Each named move below is a turn or a mirror, shown by a few rows before and after it. Which moves, in which order, take the first row of each later pair to the second? The first pair is answered.
move J_164:
[ 8 -1 -2 -7 -7  2 12 -6]  ->  [  9   3   0  -1 -10   5  10  -5]
[  3  -2  -7  -7 -10  -5   4   7]  ->  [  4   1  -5  -2 -13  -3   3   8]
[-11   5  12  19  14  17  -2 -15]  ->  [-14  -7   8   3  24   9   2 -20]
move J_365:
[ 6 -5 -5 -7  1  3 -1  1]  ->  [ 4 -8 -4 -6  3  2 -2  0]
[15 -4  8 -1 -9  5 13 -9]  ->  [16 -6  7  1 -8 11 10 -8]
[  8  11   5  13 -11   2   4  -4]  ->  [ 8  6  4 16 -8 10 -1 -3]
move J_650:
[ -1 -10  -5  -1  -1  -7   7   1]  ->  [-8 -6  1  9  2 -6  4  0]
[-11  19  -5   9  -5  -7  -2  10]  ->  [-1 26  3  4  2  5  5 -4]
[-1 -4  2 14  6 16 -2 -8]  ->  [ 10 -11  -6  -2   2  15   3  -8]
move J_239:
[-16   0  -1  -9  16  -5  -8   2]  ->  [  2  -3 -14 -13  -2   3 -10  14]
[ -7 -10  -1  -2  -2 -24  13  -6]  ->  [  5 -15  -9  -2 -15 -16  11   1]
[ 1 -8  3  6  2 -4 -5 -8]  ->  [  4   2   0  -5   1 -12  -3  -4]
move J_508:
[ 1 -5 -3  3 12 16 -6 -2]  ->  [ 6 -2 -7 -4  9 16 -5  0]
[ 5 -8  2 -2 -5  9 -2 -6]  ->  [  5  -8  -1 -10  -4   4  -1  -4]
[  7  -6   3  -2   4 -13   0   7]  ->  [  3  -8   7   7   5 -10  -1   4]

Between the rows of a pair lie two moves.
[-18   9  12   4   2 -10  -1  -1]  ->  [  6  20   6  -4 -11   4   2   3] => J_508, J_508
[ 6 17 -6 -2 -7 -2 -6  8]  ->  [-13   8   1   9   3 -10  -8   3] => J_508, J_508
[  4   1  -8 -12  -4  -2  -3   6]  ->  [  2  -2  -5  -1  -3   8 -10   9] => J_164, J_365
[  8  -7   2   1   1   1   8 -14]  ->  [14  5 -1 -7  0  1  8 -9] => J_239, J_365
[ 6  6  0 -5  2  5  2  2]  ->  [ 1  0 -1 -7  7  4 -1  2] => J_365, J_508
[ 0 -4 -5 10 -5  4 -1  2]  ->  [ 7 -4 -4  4 -4  9  3 -4] => J_650, J_650
[-17  -1   4   6   7  -2  -3  -2]  ->  [ -6   8   6  -4   5  -5   8 -11] => J_365, J_650
[  7  15   3 -21   9 -11   1 -10]  ->  [  4  22  -2   1 -10 -13 -11  11] => J_650, J_164
[ 0  6  0  2 -7  2 -1  6]  ->  [  0  -1  -1 -10   2  -1   4  -1] => J_650, J_164
[-1 13  7  7 -4 -2  6  2]  ->  [10  8  2  0 -3 11  4  2] => J_650, J_365
[ -7   6  -6   0 -12  -2  11  -7]  ->  [-10   4  -4   4  -9  -1  11 -10] => J_239, J_239
[ 1 -1  3 -9  5  1 -4  0]  ->  [ 0 -2  7  1  4  7 -5 -3] => J_508, J_508
[ 1  0 -2 -3  6 -2 -1 -2]  ->  [ 0 -2 -5  2  2 -1 -5  3] => J_239, J_650
[  4 -12 -15  -6 -15  -5  -3  11]  ->  [  3 -11   4  19  -9  15  -1  -5] => J_239, J_508
[ 1 17  4  0 -1  4  1 -1]  ->  [  3   9  -1 -13   5   3   2  -3] => J_164, J_365
[-2 -7  1  0  2 -5 -7  3]  ->  [ 3 -2  3  5 -4  1 -8  6] => J_164, J_508
[ 12 -19  -7  -8   4  19   4  -8]  ->  [  1 -21   1  12   5  18   1 -10] => J_164, J_365
[ -7  -8  -3   2 -10 -15  -2   5]  ->  [  2  14   0  -2 -12 -10  -1   5] => J_650, J_239
[ -2   5  -1 -16   9  -6   0  -1]  ->  [ 9 16  1 -7 -3  4 -1  2] => J_164, J_650
[ -2   4  -1 -19  20   2  -5  -2]  ->  [ -3 -13  -8 -14  15   3 -10   4] => J_239, J_508
[-15  -7  -5   1   4  -6 -15  14]  ->  [  8   0   4 -16  13  13   1 -10] => J_650, J_650
[ -1   3  13   4  20   9  -5 -10]  ->  [  7  10  -8 -13   0  -8 -10  15] => J_239, J_650
[ 0  1 -6  2 -6 -3 -5  8]  ->  [-7 -1  1  8 -1 -8 -2  1] => J_239, J_365
[ 3  6 -6 -4 -1 -8  4  8]  ->  [-1 11 -1  5  0 -5  1  7] => J_164, J_650
[  8   7  -7 -19   9  11  -7   7]  ->  [  6  -6  -4 -11  13  19  -9   2] => J_239, J_508
[ -1   3   4  11 -11  -6   3   3]  ->  [  1   8   4  10 -11  -3   2   5] => J_239, J_365
[-1  5  5  5 -3 -2 -4 -3]  ->  [ 5  0 -2 -5 -6 -4 -2 -1] => J_650, J_650
[-7 13  2  6  3 -1 -8  9]  ->  [ -7   1  -1  10   2   5 -12  10] => J_239, J_365
[ -1   1   1  11 -15   0   1   1]  ->  [  2  -5  -5  -9 -10  -8   8  -3] => J_164, J_365
[ 14  -3   5   0  -3   4   9 -16]  ->  [ 11   7   9   3  -3   2   9 -15] => J_239, J_164
[-11   0   3   4  -2  -6   7  -6]  ->  [-4 -8  0  9 -9  2  5 -4] => J_239, J_239
[13 -5  3  4 -2 19 -4 -5]  ->  [  5 -16 -10 -12  -3  -1  -6   6] => J_650, J_508
[ 2 -1 -1  7 -1  9 -8  3]  ->  [ -1 -10  -2   0   5   5  -5  -3] => J_164, J_508
[  4  -6   8  -3   5   1  15 -17]  ->  [ 12  -1   3 -10  -1   1  16 -12] => J_508, J_239
[ 7 -5 10  5 16 27  7 -6]  ->  [  6 -14 -17 -14   1   4  -2  24] => J_508, J_650
[  8   2   0  -6  -2   5  -6 -11]  ->  [  6  -1  -5  -2 -10   0 -12   0] => J_650, J_164
[  1 -10   3  -8  10   3  -3  -3]  ->  [12 -2  3 -2 -2 12 -2  0] => J_164, J_650
[  6 -14 -13 -11  -1  -2   8   0]  ->  [ 3 -8 -6 15 -6 12 -2  6] => J_164, J_365
[-12  -6   6  -6  11 -14  -5  -1]  ->  [ -7   9   9  -6   5 -18  -1  -1] => J_365, J_650
[  0 -15  -3 -12  19   5  -7  -9]  ->  [  4   0  -2 -19   9 -16   7 -12] => J_365, J_365
[-18  -3   7  17   0  -8   0  -5]  ->  [ 16   3   0   5 -16  11   8  -6] => J_508, J_650
[ -2   8   6  -3   2 -14   8 -10]  ->  [11 -1  3 10 -9 10  1 -5] => J_365, J_239
[-6 10 12  1  4  1 -2 -4]  ->  [ -3   6   0 -13  -2  -8  -3   6] => J_239, J_508
[ 1  9  9  5  5 10 -3 -7]  ->  [ 4  5  2 -5  8 14 -6 -3] => J_508, J_365
[  2 -16   4  19   4  28  -7  -4]  ->  [-10  -3  12   1  27  15   0 -17] => J_508, J_239
[  0 -17  -2  -3   3   9   2  -1]  ->  [ 0 -9  0 -7 -2 -8 12 -5] => J_365, J_365
[-6 -2  4 -8 17 -7  0 -7]  ->  [ 10 -10 -10 -11   3   5  -6   6] => J_239, J_365
[ 2 -7  1  5 -4 -1  3  1]  ->  [ 0  0  6  7 -1 -2  5 -2] => J_239, J_508
[  6  12   4 -14   5  -8   4   7]  ->  [-4  6 17 13  8 -2  2 -1] => J_508, J_508
[  7  -9  -6 -12  11  15   2  -9]  ->  [-16  -8  -4  11   9   4 -12   6] => J_650, J_650
[ 2  9  6 -7 12 -4 -2  8]  ->  [ 6 10  4 -9  9 -2  0  9] => J_164, J_650
[15  3  3 10 -4 16 -9 -1]  ->  [  6 -11   0 -14  14   1  -2 -12] => J_164, J_239
[  4  -8  -7   0 -15  -6  -1   7]  ->  [ -1  -7  -4   5 -14  -8  -3   7] => J_508, J_164
[ -7  -8  -3   7 -17 -24   9   1]  ->  [ -8   1   4  12 -15 -23  11  -3] => J_508, J_239
[ 3 -4  4 -2  8  9  1 -8]  ->  [  8   2  -2 -12   1  -1   5  -4] => J_365, J_239
[ -6   9 -10 -20  13  -5   0   0]  ->  [ -4 -22 -13  -2   6   9  -4  -2] => J_239, J_365
[ 10   4  -2   1 -12  -5  13  -9]  ->  [  6 -12  -5   5 -11  -2   9  -8] => J_508, J_239
[ 2 -1  1 14 -4 -1 10 -2]  ->  [ 3  5  0  3 -2 -8 14 -3] => J_239, J_650
[ 2  6  4 -4  9 14 -2 -6]  ->  [  1  -1  -9 -16   3   1  -5   6] => J_508, J_650
[-1 -5  2  3  7 -1  2 -6]  ->  [ 7 -8 -5 -1  0  1  3 -2] => J_508, J_650
[10  7  3  2  0  7 -3  0]  ->  [ 7 -6 -2  0  1  8 -7  4] => J_650, J_365
[ -5  -3   4  -2   7 -10   3  -2]  ->  [ 3 10  4  1 -3 -8  3  2] => J_365, J_164
[-17   8   2   0  10 -10  -3   5]  ->  [  1   4  -4 -20   9  -6   7  -2] => J_650, J_650
[ 5 10  3  3 -8  4  7 -1]  ->  [ 1 11  6  3 -3  1  8 -3] => J_239, J_239
[-10   5   3  -3 -10 -20  13  -3]  ->  [  1   6   0   5 -23 -10  11   2] => J_508, J_239
[ 11  15  -6 -13  -2   4   3   4]  ->  [-13   4  -6  -1   2 -13  -6  11] => J_650, J_508
[ -1 -22  -9  17  -8  14  -6   1]  ->  [  6 -25 -14   5  -7  15  -3  -1] => J_164, J_508
[ 4  2 10  8 -8  3  6 -4]  ->  [ 0  2  9 -5  0 -7 10 -7] => J_239, J_164
[ -2  -3  -2  14   1  10 -10  -2]  ->  [ -3  -1  -9 -13   8  -7  -4  -3] => J_164, J_239
[ -4  -9  -5  -8   3 -10   0   2]  ->  [ -2  -8   6   5   7   3   4 -11] => J_508, J_650
[ -1 -13  -2  13  -1  11  -6   1]  ->  [ 10 -13 -10  -6  -3  11  -3   3] => J_508, J_164
[-11  -5   1  13  -8  -3  -7   8]  ->  [  4   2  -8  -3 -15  -1  -5  13] => J_508, J_508
[ -7  14   2 -17   2  -8  11  -2]  ->  [ -3  -9  -5  10 -17  11  -1  12] => J_239, J_650
[-12  -5   3  10   2   6  -6   9]  ->  [-12   9  10   5   8   4  -2   3] => J_508, J_239
[ 6  7  7  1 -4  5 -2 -3]  ->  [ 7 -4  0 -3 -4  8 -5  2] => J_650, J_365
[-1 16  2 10  0 -4 -4  7]  ->  [-4 12  4 16  2 -1 -4  4] => J_239, J_239
[  3   1  -2   2 -17  -5  11  -2]  ->  [ -5  -8   3   5  -7  -5  12 -10] => J_239, J_164
[-4  7 -1 -4 -6 -7 -8 13]  ->  [ -3 -12  -1   4  -6   4 -10  10] => J_164, J_239
[  4  -7 -11 -11  -3  -5  -3   7]  ->  [  1 -12 -11  -9   0  -2  -5   7] => J_365, J_365
[-12   2   5  -4  10   7  -6  -1]  ->  [  4   3  -7 -12  -9   4  -3   9] => J_365, J_239
[ 2 15 11  7 -8 -3  1 -2]  ->  [  2  -8   2 -15   2 -10   6  -8] => J_239, J_164
[  5  28   4  10 -15   5  -4  10]  ->  [ 15  20  -7  -6 -21   2   0  13] => J_650, J_650
[  2  -9   3  -4   3  -6   8 -10]  ->  [  0 -12   5  10  -3  -3   4  -6] => J_650, J_508
[-1 -7 -1  5  6  9 -5  9]  ->  [ 2 -3 -1  4  5 11 -5 10] => J_508, J_650
[ -4   7   7  25 -12   5  -5   7]  ->  [  8  18   0   9 -16   7  -4  13] => J_508, J_650
[ -7  -4  -2   1 -12 -10   2   7]  ->  [ -5  -3   0   4 -13  -9   3   5] => J_239, J_365
[ -6  16  -4   2  -8 -15   0  13]  ->  [ -3   3  -4  16 -15  -4  -3  15] => J_508, J_239
[  2   2  -7 -13  -6 -12   1   3]  ->  [-12   4  -1  -2  -2 -15  -4   4] => J_650, J_164
[  9   2   1 -21   7   4   0   6]  ->  [  4 -11   4 -11  12  14  -5   3] => J_365, J_239
[ -3   0  -5   3  -1  13 -10   6]  ->  [-15  -6   0   3   3  -7   0  -3] => J_365, J_365
[  7   5 -14  -2 -12   2  -2  23]  ->  [ -5 -10 -15   0   1   5 -10  23] => J_365, J_508
[-9  1 10 22 -7 12 -3  3]  ->  [-6 25  6  2 -3  3 -4 10] => J_239, J_365
[  3   6   4  -1  -6 -11   6  -8]  ->  [  7   7  -3   0 -13  -6  -1   3] => J_365, J_650
[ 13  11   4 -14   6  16  -2   1]  ->  [  2 -10  -8 -13   3   8 -13  15] => J_650, J_365
[  4 -20  -1   3   3  10  -2  -8]  ->  [ -5 -21   1   4   2  -7   3  -9] => J_365, J_650
[-7 22  5  4  7  3 -4  2]  ->  [ -4   2  -1  11   4  18 -12   7] => J_239, J_365
[ 8 -9 -4  0 -1 10  1 -1]  ->  [ 4 -9  0 10 -2  9  0 -2] => J_365, J_164
[  6   8 -19 -14  -7 -10  -3  18]  ->  [ -6 -11 -18   3  -8 -11  -8  19] => J_508, J_239
[-1 -7 -6 -8 -3 -6 -2  9]  ->  [-2  5  4 10 -4  6 -5  7] => J_650, J_508
[-3  6 -2 -4 -1 -7  0  2]  ->  [-8  0  3  4  3 -3 -1 -3] => J_239, J_239
[-3  2 -4  1  0  6 -7 11]  ->  [-11  -4   0   2   4  -6  -3   5] => J_365, J_365
[  1 -27  -5  -9   8  -1  -3  -6]  ->  [ -9 -12   4  22  -1   2 -15   5] => J_650, J_164
[-7 11  4 -4 11  7 -6  0]  ->  [-6  7  3 -8 14  7 -4 -2] => J_508, J_164
[  2 -24 -12  -1   0   8 -10   4]  ->  [-16 -18   3  13   8  -3  -6  -6] => J_365, J_650
[-16   4   8  24  -2   0  -9   8]  ->  [ 16  16   2   7 -13  17  -1   5] => J_508, J_650
[ 17   9 -13  -6 -26  -6   9  10]  ->  [  5   7 -19 -14 -17 -14   2  18] => J_508, J_365
[  8   5  -2   6 -14   3  12   0]  ->  [-11  -4  -4  -2  -3 -15  11   0] => J_508, J_508
[12  4  1 12 -5  7 10 -6]  ->  [  3   5   4   0   8  -5  14 -13] => J_239, J_164
[-3  6  5 25 -1 -6  4 -8]  ->  [  9   3  -3  23 -13   0   2   0] => J_239, J_239
[-13   2 -11 -13   6 -18  -3   4]  ->  [-22   2  -1   7   7 -15  -6   1] => J_365, J_508
[  2 -14   6   3  -2   2   6 -12]  ->  [ 14  -3   1  -4 -11   5   6  -5] => J_164, J_508
[-3  4  3 -4  6 -7  2 -8]  ->  [  5   6  -3 -10   0  -6   2  -3] => J_650, J_365
[-2  9  3 15 -7  2 -4  7]  ->  [ -4   9  -7  -5  -3 -11  -4  12] => J_508, J_508
[-13  -7   8  18   1  -2   6  -1]  ->  [  2  -3  11   8   3   9  15 -13] => J_650, J_164
[ 6  6  1 -9  2 -1  4 -4]  ->  [-3  0  0 -8  5 -9  2 -2] => J_508, J_650
[-9 -3  2 13  0  8 -2  3]  ->  [-14  -7   2   5   3  -5   4  -3] => J_365, J_164
[11 -5 -7 -3  6 -1  6  9]  ->  [ 0 -2  4 12 12  2  4  2] => J_164, J_239
[-13  -7  -3   9   8   7 -17   8]  ->  [-11   3  -9 -12  10  -7 -13  12] => J_164, J_239
[ -9   5   4   1  19  15 -12   3]  ->  [-17   1   7  -4  22  -1  -4  -4] => J_164, J_365
[  0  -8  -1  12 -11  -8   2   2]  ->  [  1 -12  -5   1  -8 -12   6   0] => J_365, J_164
[ -2  -5  -2  14 -15 -11  -4   6]  ->  [-10   0   5  16  -6 -15  -3   0] => J_365, J_239
[16 -4 -5 -6 -8  9  3 -2]  ->  [-15  -8   4  11   5  -6  -4  -2] => J_650, J_239
[  4  -7  -8 -22   5  -4   4  -3]  ->  [-12   4  -4  10  -6  -7 -11  14] => J_650, J_164
[-3 13  3  4  2  0 -5  9]  ->  [ 6 11  5 -3  7 10 -1  0] => J_365, J_650
[-11  20   7  -3  11  -8   2  -2]  ->  [18 -6 -7 -2 -8 17  2  1] => J_650, J_239
[-1  7  8  7  3 -7  3 -3]  ->  [  5  -2  -2  -5  -3 -11   5   2] => J_650, J_650
[-1 -5 -2  0  3  1 -4  3]  ->  [-2 -1  1  6 -1  0 -3  3] => J_365, J_164
[-10   0   7  11   5  -2  -3   0]  ->  [ 1 -6  0 12 -6  6 -5  6] => J_239, J_239
[ 1  2  0 -6  1 -2  3 -6]  ->  [ 5  3 -1 -5  1  5 -1 -4] => J_365, J_365
[-9  1  4  6  2 -5 -1  0]  ->  [-3 -6  0 -6  5 -3  4 -5] => J_508, J_164
[  1 -16  -1   1  -5   8   2  -3]  ->  [ -4 -12   4   8  -2   9   0  -4] => J_650, J_650
[-3  5 -1 -1 -4 -7  0  5]  ->  [-2  5  3  7 -5 -2  0  4] => J_508, J_508
[11  8  4  1  0 13  3 -5]  ->  [ 12  -2  -6 -12  -4   2   5   0] => J_239, J_650
[ 8 -2  4  7 -8  0  7 -6]  ->  [  1  -5  -1  -6  -2 -13   7  -3] => J_508, J_508
[-1  5  4 -1 -4 -3 -4 -2]  ->  [ 2  2  1 -4 -7 -2 -4  1] => J_239, J_508
[ 18  -1 -15 -36  -2  -7   8   4]  ->  [-27 -11   9  -3  24 -19   1 -10] => J_508, J_650
[ -3 -10   0  -4   9   2  -3  -1]  ->  [ -1  -2  -3 -11   7  -4  -3   5] => J_650, J_239
[ -9 -19  -3   0   4  -4  -5   4]  ->  [ -8 -16   5  11  -1  -6   2  -4] => J_508, J_365
[ 0 -8 -5 -1  0  2 -8  7]  ->  [ 4 -1  4  0  6 10 -4 -4] => J_650, J_650
[17  7  9 -6 -1  3 13 -7]  ->  [  9   4  14   0  10  11   8 -10] => J_365, J_239
[ 1  4 -3 -8  4  2 -2  3]  ->  [-4  6  0 -2  5  2 -4  4] => J_650, J_650
[ -8 -17   2   9   2   3  -8   7]  ->  [13 -2  4 -1  0 19 -1 -1] => J_650, J_508
[-2  9  7 16 -5  3 -4  0]  ->  [  6   5  -1   6  -3  14 -10   6] => J_508, J_365
[-7  1  4  4 -4 -1 -7  5]  ->  [ 2  6  6  1 -4  8 -3  0] => J_508, J_650
[-1 -1  8  4 10 13  3 -8]  ->  [  2   6  -8 -14   0  -6   2   9] => J_239, J_650
[-1 -6  3 -4  8  1  2 -8]  ->  [-4 -2 -5 -4 -1 -9 -4  6] => J_239, J_650
[-1 13  1  3  2  0  2 -7]  ->  [-5  3 -3 -6  4 -9  4 -6] => J_650, J_508
[ 5 11  9 13 -9  1  4 -3]  ->  [  1  -2   3 -11   4 -12  11 -11] => J_239, J_164
[  8 -18 -14  14 -16  -1  11   3]  ->  [-14  15   1  11   2 -22  13  -2] => J_650, J_239
